The rows of T fall into several groups, which share some directions, and each row is roughly a mix of its group's hidden directions.
T, 79 rows:
[[ -1  -1  -9 -20  -6 -23   8   4  27   6 -50]
 [-10 -13  53  -6  -5  -5 -29   6  14  11  -5]
 [ 20  32   4   5  -4  -4 -17  26  40  -9  15]
 [-11  31  10  38 -15 -24  -4 -13 -21  -9 -18]
 [ -7  -7 -26  -3   1 -23  22 -45 -11  -3  21]
 [ -8 -11  53 -20  -8   8 -24   0  13  10  -4]
 [ -5 -24  44 -23   0   5 -21  11  25  12   6]
 [-11  28  23  33 -16 -20 -10 -14 -19  -5 -23]
 [  2  24 -48  15  -1  -8  23  -6 -19 -15  10]
 [ 11 -12 -50 -18  20  -7 -11 -25  10   3  -4]
 [ 29  24  22  -7  -8   1 -23  15  31  25  -8]
 [-24  -3  -3 -51  14  -4  20   4  21 -10   8]
 [-10 -29  35  10  11  -4 -33   9  11  16 -22]
 [  0   0 -20 -14  39  28  34  -1  14 -14  -2]
 [ -8  -5   8   1  -4  14  -8  -7 -42  -3  47]
 [ 19  -3 -37  -8  24  -7  -7 -35 -19   8  18]
 [ -7  35   8  -2 -12 -13  27  -9  25  31  19]
 [ -6 -10  17   2   9  20  -5  -9 -32 -14  46]
 [ -3   5  60  13 -14  -1   3  10 -14  -9   8]
 [ -2 -14 -57 -13  24   1  -3 -16   1  -1  -4]
 [ 13 -15 -29  36  19 -20  22  17  16  -1 -10]
 [-22 -13  10  19   7  12  15   7 -48 -20  12]
 [ 14  25 -46   6  -2   1  24 -10 -27  -9   4]
 [ -1  21  14 -32 -15  14 -25 -17 -35   8   8]
 [-14 -23 -16 -19 -13   9   1 -19 -41  13 -25]
 [ 21  28   3  22  18  -8  10  21  36 -11  18]
 [ 16  26   2  21  -7  -6 -18  20  47   3  -4]
 [-10  12  47  15  -3  -1  17   0 -28  -1  26]
 [ -7   5   6  -3  -2 -41  13  10  42   7 -25]
 [ -1 -24  42 -15   5   1 -33  10  10  21  -5]
 [-19 -21 -12 -32 -11  20  -5 -17 -39   5  -6]
 [  3  -6  17  43 -26 -13 -30  -7 -13  18  -2]
 [-30 -31  26   2  10   7 -36   3  13   6 -15]
 [ 18 -25 -26 -29  16  20  19  13  19   5  19]
 [  9  30 -11  -2 -15 -18  19 -23  22  33  18]
 [ 26  14   8  32 -29 -16 -27   7 -24   6   4]
 [  7  31  35  21 -10   8   8  15 -21  21  21]
 [  2  19 -48  13  -1   6  30 -12 -15 -17  -2]
 [  2  -1   0  40 -28 -22 -16  -4 -17  29 -14]
 [ -5  34  -8  -5  -5 -13  27 -13  25  33  20]
 [ 10   0  16  25 -36 -19 -35  -1 -20  12  -3]
 [ 16  14 -37   0  27  19  35   7   5  -2 -16]
 [-28 -21 -16 -40  -5   5  11 -15 -22  10 -18]
 [  6  35  -3   0 -10 -15  22 -20  13  34  25]
 [ -6   7  -8 -30  33  10  32   8  22 -19  16]
 [-12  -2  21 -39   9 -12   2   7  41 -20  -1]
 [  5  12  26   7   2  26 -18  47   2   6 -15]
 [-14 -14  42 -27  -7   2 -22   9  24   5  18]
 [  6  16 -42   5  23  16  38   6  -5   9  -2]
 [ 30  27  13  20   5 -16  -5  22  33 -15   9]
 [ -1   3  36  -7  -8   7 -15  33  32  -2 -24]
 [ 11  12 -42  11  21  18  33   3  -1  10 -18]
 [-10 -22 -55 -11  12   0   1 -11   6 -12 -14]
 [ -5 -22   5  11  17   5  -1 -11 -51 -25  13]
 [ 16 -27  -7 -36  11  22  15  13  27   6  20]
 [ 20  14 -14   9   4 -11   6 -34 -31  17  32]
 [-27  15  11  39 -10  -9  -5 -18  -8 -15 -32]
 [-14   4   1 -15 -13 -38   4   9  36  15 -27]
 [ 29  26  10  24   8 -11  -3  21  38 -13   7]
 [-26 -26 -15 -20   1  13  14 -21 -39  11  -7]
 [ 29  16   7 -20   3  -7 -25  -1  41  22  -9]
 [-14 -15  38 -21 -20  -9 -34  -6  -2 -11  17]
 [ -6 -20 -51 -16  21   7 -10   1  13  -8 -19]
 [  3  17  60   7  -6   0   1  11  -7   6  14]
 [ 27  29 -32  -2  -7 -12  30   1 -16  -5  22]
 [  1  -1 -39   3  11  -9  15 -35 -27   5  23]
 [ 12 -29  -1 -38  12  12  -4  19  20  13  28]
 [  1 -14  52 -17  -7  -1 -12   9  28  10   5]
 [ 14 -28  -4 -37  11  21  11  14  27   7  20]
 [ 14  29 -39  -8  -6  -5  15  -4 -29  -5  24]
 [ 28  18 -35  10  21  12  32   8 -13  -3 -13]
 [  9   0 -34  -2  11 -15   9 -42 -20   8  24]
 [ 14   3  -2  -8   2  33 -11  -2 -39 -18  32]
 [ 14 -15 -26  29  18 -24  23  23  23  -1   5]
 [  5  -9   4   5   4  26  -4 -11 -49 -11  31]
 [ 15  19 -47  15   2  -6  32  -3 -14 -11   5]
 [-10 -36  22   0  18  10 -35   6   5  19 -23]
 [ -9 -37  -8  -2  17  13 -18  10 -20 -35 -19]
 [ -7 -22 -48 -17  29   4  -7 -10   1 -11  -9]]
Here is one row of each group, with its name. Which group are the others in?
[ 24 -14 -17  25  15 -21  29  23  27   1   1] | (116)
[  9  23 -42  11  17   5  35  12   6  14  -5] | (121)
[  7  37  -7  -2 -11 -12  19 -13  22  37  19] | (75)

[-10 -17  37 -25   0  -1 -37  11   7  15  15] | (116)
[ -5  -1  24  16 -15  -4 -23  -2 -27   0  46] | (121)
[-14 -20 -53 -14  12  -2   4 -10  14 -10 -15] | (75)
[  0  -8 -35   1  10 -12  14 -39 -27  -2  22] | (75)
[ 20  -6  12  34 -22 -23 -16  -6 -29   8 -20] | (121)
[-17  -7   8  23  -2   3  21  -6 -49 -14  20] | (75)
[ -5   4  59  11 -23  -7   7   6  -3  -8   6] | (75)
[  6 -33   6 -36  12  21  -1  14  28   9  17] | (116)
[-15 -11  -9 -17  -2  -2   1  -5  36  12 -47] | (121)
